A hidden rule labels the rows of this table. It goes by one to three of the table's principal directions, not those with the most spread.
[64 -35 -4 37 10 4 -15 38 -35 -6 43 -8 5 -8 -66 13 9 40 46 -44 -37 -6 49 0 -36 -2 -1 3 13 -52 31 64 46 2 12 8 -32 -19 30 11 -26 11 -1 -18 -11 25 -26 -21] 0
[15 34 65 -6 -22 -17 -21 35 -59 -20 26 -5 -25 5 -78 -7 56 35 15 30 -47 -22 28 -41 -70 -85 44 -43 -6 -11 50 -5 -32 31 33 -6 -14 -10 79 -5 -40 64 -45 -19 -46 12 7 -39] 3
[39 -19 16 7 -9 9 -24 14 -17 -31 21 33 19 -17 -15 7 -25 3 8 -20 -19 -44 43 -38 10 7 21 -12 8 -30 20 14 -1 -20 -6 7 -18 -3 36 -23 -4 7 40 32 25 -26 1 -32] 1
[-58 -6 -47 -4 19 -2 -15 1 -4 59 -37 -53 16 -7 -29 -23 53 13 33 0 -8 127 -41 76 -20 4 -47 38 -24 3 -28 28 78 35 23 -4 31 -13 -41 -1 -37 -12 -76 -52 -45 119 -25 28] 3
[-33 87 -30 -13 76 1 -14 44 11 -4 5 -115 49 2 -40 31 14 65 112 -28 -60 119 -14 21 -24 10 -93 -10 -12 -40 24 51 34 72 5 -19 -88 28 20 30 -95 52 -30 -37 -14 119 -76 -14] 1
[1 -14 -10 18 -77 4 -35 25 -64 -6 -9 47 -19 -20 -9 -41 4 -30 -76 24 54 11 48 54 46 16 38 20 -6 31 -31 -48 -14 -56 9 17 29 6 8 -23 36 11 25 25 -19 -104 46 -27] 0
[-8 60 19 -35 78 -1 -28 -25 62 -6 2 -62 37 11 46 36 -49 36 70 -38 -3 -13 -59 -64 32 29 -42 -47 10 -43 35 42 -25 68 3 -6 -78 7 40 34 -72 1 3 4 40 52 -28 24] 2
[0 21 5 4 -19 1 40 46 -52 17 12 -54 -16 -14 -103 -14 85 42 42 65 -78 74 16 13 -109 -78 -3 -14 -35 -14 22 23 40 15 30 -42 -32 37 25 -24 -36 58 -55 -43 -67 57 -39 -28] 1
[-3 -8 15 13 10 -6 -15 13 -13 -18 9 -6 6 -12 -31 15 15 6 17 -15 -23 -8 20 -29 -8 -9 9 -8 18 -1 27 18 7 10 1 1 9 -22 40 -2 -10 15 -5 -9 -9 22 -29 4] 0
[-54 25 -10 3 2 -21 -44 -18 -19 -4 -20 -3 -5 5 23 -12 5 -32 -26 -25 51 32 -21 36 55 18 -6 11 12 51 -21 -32 -17 22 10 26 45 -43 5 16 9 -6 -25 -10 -17 10 17 40] 0
[-2 -23 -44 18 71 -6 -27 -36 92 9 -5 -18 34 15 98 33 -83 -19 17 -106 55 -13 -49 10 93 112 -61 37 47 -15 -13 33 14 17 -32 35 6 -43 -43 55 7 -76 37 -3 68 24 -17 59] 1
[19 42 20 -12 57 5 25 1 52 -15 8 -21 23 7 20 20 -35 35 45 -5 -47 -43 -30 -54 -2 12 -13 -38 12 -20 34 27 -18 22 -16 -28 -73 25 9 21 -52 3 17 16 30 19 -31 -14] 3
[6 66 28 11 17 -4 11 6 4 -61 40 -24 13 -12 5 35 -47 -5 14 2 -25 -41 16 -61 14 4 -1 -44 36 2 40 -5 -52 7 -22 -16 -66 21 58 -5 -7 43 47 16 34 -33 -21 -5] 0
[-31 5 -64 -12 1 39 14 12 -49 -7 -12 -35 25 -28 -69 26 18 18 47 22 -16 116 46 66 -18 -3 -49 17 -35 -20 -32 43 90 -13 -5 -1 -20 56 -34 -19 -1 27 -18 -6 -22 55 -35 2] 1
[-17 13 -30 -18 19 14 27 -1 11 18 -9 -41 21 -10 -4 7 8 14 42 17 -21 65 -20 16 -22 3 -41 4 -32 -18 -16 25 40 6 2 -19 -37 40 -21 -11 -18 1 -4 -7 -4 49 -29 10] 3
[17 3 27 27 -30 0 -1 44 -12 12 5 -44 -27 -13 -88 -18 48 35 -3 41 -48 14 15 -10 -58 -41 22 -14 21 -27 54 21 10 12 17 -30 -3 6 42 -4 -35 40 -47 -45 -35 1 -25 -37] 2
[-31 -31 -28 -23 26 4 -19 -72 79 9 -46 33 28 9 116 22 -70 -35 -26 -31 73 -45 -71 -11 86 76 -13 16 18 22 -38 -11 -18 -13 -21 17 48 -16 -51 23 40 -83 24 28 67 -23 23 63] 2
[-12 35 44 -20 -14 -14 -13 28 -35 -13 18 18 -6 12 -13 -7 34 19 0 22 -20 -28 22 -36 -27 -41 34 -36 -7 7 12 -23 -37 3 8 -4 -19 2 60 29 -24 57 -6 5 -30 -30 -6 -16] 2
[5 -43 -18 40 -51 7 44 9 25 18 0 36 -29 11 41 -32 -13 -64 -91 0 40 -12 21 47 26 20 15 58 0 32 -38 -58 -22 -63 -26 15 39 -1 -50 -22 79 -40 58 8 13 -85 28 -12] 2
[-47 74 51 6 -21 -34 29 2 -56 -5 13 -6 -55 9 -52 -55 74 -20 -42 57 -37 -9 7 -27 -30 -83 56 -57 14 79 20 -49 -44 36 14 -38 14 -32 49 12 -16 80 -64 -20 -79 -4 -16 10] 3
[35 -62 -41 3 2 27 -55 -6 -12 -8 -13 -9 39 -38 -44 40 -29 30 53 -28 3 35 14 20 2 37 -30 24 4 -70 9 75 79 -8 11 19 15 8 -11 -31 -6 -35 -11 -4 35 49 3 -3] 3
[-9 21 0 -14 15 -8 -19 1 -21 -6 18 22 23 14 19 9 -3 17 22 -14 -2 -14 2 -7 -3 2 4 -19 -3 4 -16 2 -10 2 1 3 -24 -7 19 39 -16 20 -1 7 -1 -1 -3 13] 0
[72 -31 -16 19 -62 2 -16 17 -64 -10 24 44 -27 -2 -37 -23 -4 -3 -29 -1 20 -10 57 47 -10 -10 19 17 -12 -20 -14 -13 4 -34 14 18 13 -2 -19 -25 37 3 10 16 -3 -65 60 -49] 0
[34 -14 -15 28 -45 3 33 -17 7 -11 1 15 -32 -8 11 -16 -32 -45 -59 19 26 -22 1 22 18 9 10 18 8 18 -8 -33 -22 -36 -9 -5 20 11 -39 -41 64 -32 29 15 25 -70 42 -11] 3
[-9 7 0 15 1 -14 18 15 -19 12 20 -11 3 -1 -1 -10 27 -4 8 3 -18 18 2 0 -25 -12 1 0 -7 19 -7 -5 -2 0 8 -15 -17 -7 21 -2 -3 19 6 -14 -23 11 -22 12] 1
[-29 11 64 -3 15 -5 3 -25 17 -12 14 52 -16 24 40 -10 -10 -33 -55 -13 16 -103 18 -73 45 -17 64 -37 33 42 11 -34 -62 5 -24 12 9 -42 42 28 2 18 23 25 0 -43 -1 19] 3
[-39 14 -20 -3 -72 1 -94 39 -127 -21 -26 -6 8 -60 -118 -21 58 20 2 54 -1 108 53 64 -6 -21 16 -5 -6 5 -1 6 57 -9 41 3 44 9 49 -37 -26 68 -72 -15 -61 10 13 -23] 1
[23 -5 -4 10 -12 3 21 -34 -1 -12 3 45 -18 -4 28 -27 -35 -37 -51 2 23 -55 18 -10 55 19 29 -15 20 35 -13 -25 -21 -19 -20 -12 13 -14 -29 -15 33 -9 28 42 19 -63 23 -4] 3
[-8 -61 10 14 -70 -7 -13 -26 -24 54 -23 54 -51 16 -12 -55 46 -25 -89 36 48 -29 -7 33 -13 -36 69 16 5 34 -26 -34 -7 -20 25 5 98 -46 -25 4 42 -22 -63 -26 -37 -45 55 14] 0
[38 -37 -43 33 -51 1 15 -54 17 -3 -51 20 -48 -24 2 -43 -39 -59 -82 23 45 -10 -35 55 58 31 9 32 21 43 -9 -33 1 -22 1 -14 90 -17 -96 -68 75 -79 -19 18 30 -50 70 -7] 0
[-42 36 -22 -14 -8 6 -16 -14 -43 17 -43 -4 -15 -5 -54 -53 42 11 -18 36 -4 48 0 39 26 -19 16 -29 -3 42 -15 -2 28 29 16 -30 27 -15 -21 14 -36 32 -85 1 -53 21 -8 -2] 1
[0 56 33 -12 10 -21 9 -4 -12 -13 3 -17 -27 8 -29 -18 26 20 6 30 -34 -28 -17 -40 -19 -40 21 -56 16 22 35 -7 -31 42 11 -34 -11 -11 29 23 -35 43 -49 -5 -28 3 -12 -5] 1
[-18 54 16 -52 50 12 11 7 26 -34 -1 -35 46 -5 18 58 -20 40 78 16 -39 12 -17 -52 -24 -7 -40 -32 -27 -31 19 17 -13 20 -10 -11 -72 63 27 -4 -41 27 28 20 27 43 -31 -11] 1
[16 -46 -23 25 -7 19 38 -22 66 -3 -25 -37 -24 -21 -27 14 -25 -35 -18 1 -10 18 -14 12 -1 17 -34 44 27 -30 26 22 48 -5 -28 4 57 7 -65 -47 47 -56 -5 -21 37 31 -5 0] 3
[-21 25 56 -44 20 -14 14 -49 30 -27 -22 28 -4 -3 41 10 -10 -13 -5 36 -15 -82 -49 -94 6 -27 37 -54 6 33 26 -24 -50 19 -4 -21 17 0 24 -13 -2 -5 -4 33 17 0 8 23] 1
[-20 -32 -6 -8 33 11 73 -22 73 57 -20 -33 -45 40 -4 -12 44 -3 -7 -6 -12 3 -29 -5 -31 -24 -15 13 -3 -8 -2 26 42 26 -18 -7 34 -16 -57 55 9 -28 -48 -38 -30 48 -51 41] 0
[-19 -48 -31 -18 -6 1 1 -38 45 45 -49 37 -2 6 69 -24 -12 -22 -38 3 50 -7 -59 32 38 46 0 30 -9 20 -47 -12 21 -27 -3 6 57 -6 -70 21 29 -69 -8 11 12 -19 26 38] 1
[-25 7 -48 -8 -40 -6 -62 -22 -51 -45 -29 69 29 -17 53 4 -49 -42 -40 -7 74 13 7 63 84 55 -1 26 -5 56 -62 -59 -26 -47 -3 31 52 -4 -29 -20 60 -25 30 50 32 -69 68 8] 3
[-10 32 -22 -1 20 2 7 57 -4 23 21 -58 14 19 -21 5 32 41 50 -18 -24 80 11 42 -39 -1 -51 16 -27 -37 -8 22 26 14 5 4 -62 26 9 46 -42 35 -3 -33 -30 34 -44 -13] 3
[-21 16 -4 17 -12 -3 -10 8 1 -3 2 -24 -7 -2 -14 -5 1 -17 -15 -5 6 24 -1 14 9 3 -7 8 15 1 5 -6 -1 4 -2 7 7 -9 14 5 6 6 -9 -20 -4 -2 -7 10] 2
[35 -2 -40 1 -5 4 -12 -27 -16 -30 1 17 18 -10 50 27 -58 -10 4 -16 54 -16 -3 14 50 45 -16 -1 -9 14 -27 -9 -29 -23 8 2 -21 17 -13 -18 42 -30 50 40 44 -63 33 12] 0
[11 0 43 -12 -10 -2 17 -4 9 10 -12 37 -17 11 12 -20 12 12 -26 39 -9 -68 -28 -34 -19 -30 53 -27 -10 20 11 -19 -39 -10 13 -18 -7 8 12 3 -14 -8 -8 15 -11 -34 22 -13] 1
[0 -18 -66 3 41 15 19 -59 74 1 -19 -36 38 -20 74 32 -82 -33 20 -34 34 31 -43 12 66 84 -70 28 14 -8 -23 22 25 2 -29 -9 -2 13 -71 -36 34 -64 46 15 77 28 -9 38] 0
[-17 36 70 -28 -62 -20 -45 10 -73 -24 -15 23 -37 -13 -55 -26 55 7 -34 74 -2 -28 2 -37 -31 -79 72 -51 -11 27 33 -44 -53 10 44 -6 31 1 81 -22 -15 53 -53 4 -49 -41 43 -21] 0
[-4 31 35 -15 38 -25 -9 10 34 19 0 -44 2 13 0 1 26 42 47 1 -40 -9 -65 -43 -44 -18 -7 -29 6 -20 40 24 -11 50 22 -19 -26 -11 38 40 -63 7 -45 -33 -16 56 -26 13] 3
[-20 -26 36 13 -61 2 -53 2 -78 -1 -14 52 -38 -8 -97 -51 63 -13 -61 21 -3 -25 55 -5 -1 -63 86 -21 18 22 16 -10 11 1 23 10 82 -62 47 -6 -2 34 -76 -8 -59 -14 17 -12] 1
[26 -28 -51 35 -44 8 -25 -15 -60 -8 0 14 -13 -27 -56 -27 -8 -23 -30 -7 20 31 49 53 35 17 5 11 22 7 -16 12 44 -13 4 -3 46 -29 -30 -30 34 3 -26 3 -4 -21 19 -6] 0
[-43 36 -9 -17 17 8 -15 19 -44 13 -4 0 27 5 -15 -9 31 31 23 13 -9 48 24 26 1 -12 1 -17 -23 23 -26 0 9 11 8 -12 -35 11 13 18 -48 50 -19 2 -38 27 -21 -10] 2
[11 -21 -8 4 -8 9 2 50 -27 22 4 -2 2 3 -41 -10 44 35 21 2 -24 36 29 31 -41 -14 -2 17 -28 -23 -6 20 38 -16 12 3 -17 15 5 16 -23 15 -7 -13 -38 11 -22 -26] 0
[-38 1 -8 38 -19 -9 21 8 -21 56 -14 -8 -53 26 -51 -79 73 -21 -63 7 -1 44 13 66 -2 -36 27 18 11 56 -18 -24 18 23 7 -11 55 -58 -35 23 -7 18 -78 -46 -77 24 -9 1] 2
[72 -41 -18 29 12 16 34 -33 85 9 -2 15 -22 24 71 2 -81 -18 -45 -41 51 -87 -20 -8 64 62 -3 15 30 -12 2 2 -37 -19 -26 0 -9 -6 -61 13 42 -76 56 27 68 -84 25 -6] 1
[-39 -16 11 22 5 -13 -9 16 4 39 -4 -32 -25 7 -24 -24 49 -16 -16 -21 7 48 -6 30 -9 -12 -4 32 9 8 5 4 29 25 9 25 39 -41 6 13 -13 -3 -38 -51 -47 57 -17 24] 0
[-48 53 11 -48 51 -19 -13 -17 7 -25 3 -20 40 1 41 42 -6 13 65 -6 -15 13 -36 -44 -7 1 -32 -30 -9 4 -1 5 -11 34 -3 0 -27 11 33 24 -28 23 1 5 10 57 -26 40] 2
[17 -107 -33 6 -66 15 -59 -45 -3 31 -52 66 -18 -9 21 -26 -16 -35 -80 -9 96 -23 3 44 63 38 35 45 7 3 -39 -14 16 -40 14 31 120 -41 -51 -24 68 -74 -15 15 22 -66 70 10] 3
[66 -62 -29 28 -26 2 -19 41 -51 20 26 2 4 -14 -63 -6 24 30 36 -21 -21 53 40 64 -62 -6 -19 48 -23 -56 -4 40 68 -16 25 19 5 -3 -22 -34 -4 -10 -11 -26 -15 43 23 -43] 2
[21 -19 -18 13 8 3 49 -47 50 8 3 44 -13 29 90 -10 -53 -44 -52 -24 47 -75 -21 -7 54 35 12 6 8 39 -35 -33 -46 -26 -24 -4 3 -15 -52 15 58 -54 52 35 41 -73 22 25] 1
[-18 12 12 -9 0 -14 12 -24 10 -9 -8 47 -13 24 51 -7 -8 -22 -38 3 24 -61 -19 -14 25 1 30 -13 10 51 -19 -41 -46 -12 -12 2 26 -19 -11 36 28 -11 4 20 2 -49 18 25] 1
Which label does each new row get?
[-41 -45 22 15 -14 -8 16 -32 61 35 -24 47 -30 21 71 -39 -2 -69 -97 -13 48 -60 -25 -14 55 20 44 26 29 51 -21 -49 -29 -23 -25 18 79 -51 -23 17 48 -49 16 2 4 -46 10 40] -> 3
[25 -64 -10 6 -26 19 30 -22 59 30 -42 8 -35 5 -6 -9 0 -7 -41 22 12 -28 -32 9 -12 0 11 27 4 -18 6 8 20 -21 -5 -5 61 5 -62 -6 39 -65 -26 -12 16 -21 17 -2] -> 1
[27 -3 13 -5 -54 13 -79 33 -103 -50 22 60 18 -20 -51 11 -6 21 -4 1 18 -23 88 0 13 -13 44 -22 -7 -23 -1 -3 -12 -36 17 29 -11 6 69 -10 0 49 19 37 -3 -73 36 -44] -> 3
[-6 -49 68 4 -17 -30 -11 -20 -3 34 18 80 -31 37 34 -35 37 -25 -58 -13 17 -104 -6 -50 -20 -45 86 -9 15 32 -3 -34 -44 -2 10 21 63 -78 32 31 14 -10 -19 -10 -27 -20 32 26] -> 0
[27 13 -32 39 -6 -2 1 12 -37 -39 24 32 7 -11 -3 0 -40 -14 -14 -22 4 -11 33 43 35 37 0 10 22 27 -15 -6 4 -34 -16 7 -18 -3 -20 3 23 -4 32 23 14 -42 16 -9] -> 1
[-6 -30 -63 6 -29 15 17 -10 -23 30 -22 57 9 0 37 -42 -10 -27 -45 8 41 34 12 89 41 39 1 41 -30 42 -81 -31 27 -55 -9 0 20 11 -85 -10 39 -32 20 31 -3 -43 34 -6] -> 2
[-43 83 -22 -28 34 10 -41 4 -39 -53 -6 -35 51 -31 -17 32 -29 20 57 2 -11 62 18 2 46 25 -41 -37 0 4 2 15 9 24 -6 -7 -59 36 32 -7 -47 55 6 27 9 31 -27 -2] -> 1
[9 55 11 -17 82 0 16 29 42 -48 47 -89 57 -19 -9 84 -37 40 127 -32 -81 40 -5 -59 -48 12 -86 -14 4 -79 55 64 27 41 -24 -1 -104 52 43 -9 -56 32 45 -14 44 106 -67 -5] -> 0
[21 -58 20 2 -13 -23 34 -31 23 59 -3 15 -53 29 5 -31 48 -10 -26 10 5 -37 -47 -5 -59 -44 28 13 -6 4 -2 -1 8 14 22 -1 65 -43 -36 15 25 -41 -57 -39 -29 25 25 31] -> 2
[-43 24 5 -8 -44 12 31 -24 7 -19 -30 17 -23 -10 17 -21 -11 -60 -77 56 25 -3 8 0 40 -13 22 -2 -1 54 -17 -69 -42 -27 -22 -12 37 24 -21 -47 53 6 22 29 9 -65 23 -8] -> 2
[35 -52 23 20 10 -6 43 -36 75 24 18 9 -37 27 43 2 -20 -27 -34 -28 15 -93 -25 -56 -1 6 21 1 36 -14 19 10 -18 0 -19 2 27 -37 -14 31 40 -47 14 -13 28 -30 -7 37] -> 2
[-68 84 -3 -44 60 12 25 20 -4 -40 12 -78 51 -21 -15 64 6 22 98 15 -55 89 2 -30 -29 -14 -69 -27 -32 -19 9 30 28 29 -15 -9 -88 71 45 -4 -45 60 21 -2 -6 89 -77 24] -> 0
[-28 58 12 -30 17 -23 -26 18 -33 -12 12 -32 28 -16 0 5 19 20 54 13 -26 51 -15 -12 -20 -9 -25 -24 -19 -2 5 -2 -2 29 17 -9 -40 17 45 -6 -47 48 -6 -3 -19 47 -13 1] -> 2
[-58 53 -11 -20 -10 1 -12 2 -43 23 -21 -43 -6 -9 -39 -39 48 1 0 39 0 93 -1 37 4 -27 -10 -17 -25 23 -16 -12 18 33 22 -19 -6 9 8 -11 -37 51 -53 -15 -54 39 -12 3] -> 2
[26 20 64 -1 -2 -18 1 5 -18 0 25 26 -37 32 -11 -13 26 29 -17 14 -8 -91 5 -54 -29 -52 62 -52 15 15 33 -13 -62 22 17 -10 -16 -25 50 42 -25 35 -26 -3 -29 -42 13 -12] -> 1
[11 15 15 7 -5 3 -10 -10 -12 -30 3 0 -12 -20 -27 -4 -17 -10 -12 6 -6 -26 18 -29 28 0 18 -28 27 2 29 7 -4 7 -6 -7 0 -6 22 -15 -5 15 -3 16 6 -18 -1 -6] -> 1
[24 24 -1 -21 59 19 16 0 79 -1 -18 -69 24 1 -1 44 -32 60 71 2 -40 1 -53 -37 -21 17 -49 -20 3 -61 47 57 11 38 -4 -27 -61 47 -11 13 -56 -18 -10 -10 39 51 -35 -15] -> 1
[-15 46 16 -7 36 -12 -24 -27 32 -29 3 -11 24 -1 61 18 -58 -20 6 -28 21 -25 -35 -32 58 34 -15 -17 20 14 12 -17 -51 26 -9 8 -28 -9 21 -10 -13 -11 34 21 44 3 14 15] -> 2
[-7 0 -13 -33 25 -15 10 -10 35 45 -33 -14 7 17 53 -11 18 24 29 9 9 26 -83 21 -20 11 -27 12 -41 4 -24 -1 3 16 25 -10 -6 14 -37 19 -23 -42 -23 -8 -10 38 11 19] -> 0
[30 -33 -15 8 -15 19 12 -39 33 -22 -17 29 -9 -15 25 10 -60 -33 -39 1 32 -52 -1 -11 51 36 9 5 23 0 0 -3 -5 -31 -23 3 26 9 -40 -26 51 -47 33 34 52 -57 28 2] -> 1
[33 22 -36 4 23 -6 -10 31 2 6 16 -71 16 1 -13 26 -1 53 67 -17 -11 62 -7 28 -27 23 -64 6 -4 -44 12 36 16 28 14 -15 -51 23 -1 19 -33 19 -6 -28 5 26 -24 -17] -> 3
[-11 -15 -54 26 -76 30 -53 12 -124 -30 -10 29 -1 -52 -122 -33 20 -17 -37 26 6 76 114 74 37 -4 22 4 14 12 -23 8 72 -33 1 0 54 -9 -4 -49 22 57 -38 15 -33 -26 8 -35] -> 0
[-14 -25 -2 14 21 12 -1 8 27 -2 -12 -30 22 -33 -27 22 -1 6 25 -1 -32 22 2 -20 -2 19 -14 10 23 -20 29 41 46 2 -13 -9 7 6 10 -24 -19 -7 3 -15 10 50 -46 5] -> 1
[13 58 54 -28 9 -29 -53 41 -62 -46 52 55 23 34 23 20 4 43 32 -27 -9 -73 39 -49 -15 -26 35 -51 -7 1 6 -28 -79 5 11 23 -58 -13 93 66 -38 69 28 30 -11 -52 14 -25] -> 2
[25 -16 10 7 27 -12 28 2 37 4 28 -2 -5 28 43 29 -11 6 15 -31 5 -41 -8 -22 -21 6 -13 10 7 -9 5 2 -24 2 -12 10 -13 -9 -4 31 17 -15 31 -11 17 -7 -9 13] -> 1
[2 -60 33 -9 -1 2 28 -33 72 27 -17 0 -12 -10 15 6 2 -17 -15 26 -18 -39 -33 -58 -32 -13 15 10 19 -23 29 10 12 2 -15 -12 56 -5 -20 -38 16 -35 -6 -17 26 33 -2 8] -> 0
[-60 74 27 -57 81 -11 -5 -7 6 -15 -5 -18 56 -7 35 31 2 40 80 16 -43 18 -35 -50 -5 -1 -22 -49 -12 21 7 11 -6 45 -7 -22 -62 28 30 14 -82 47 -3 15 -7 88 -39 16] -> 2
[5 -18 -28 20 38 -10 -9 -15 14 21 14 -6 9 18 24 6 -12 2 21 -59 17 6 -17 24 16 34 -24 18 17 -2 -16 30 26 18 -1 17 2 -41 -23 43 -3 -28 -11 -21 4 40 -11 40] -> 3
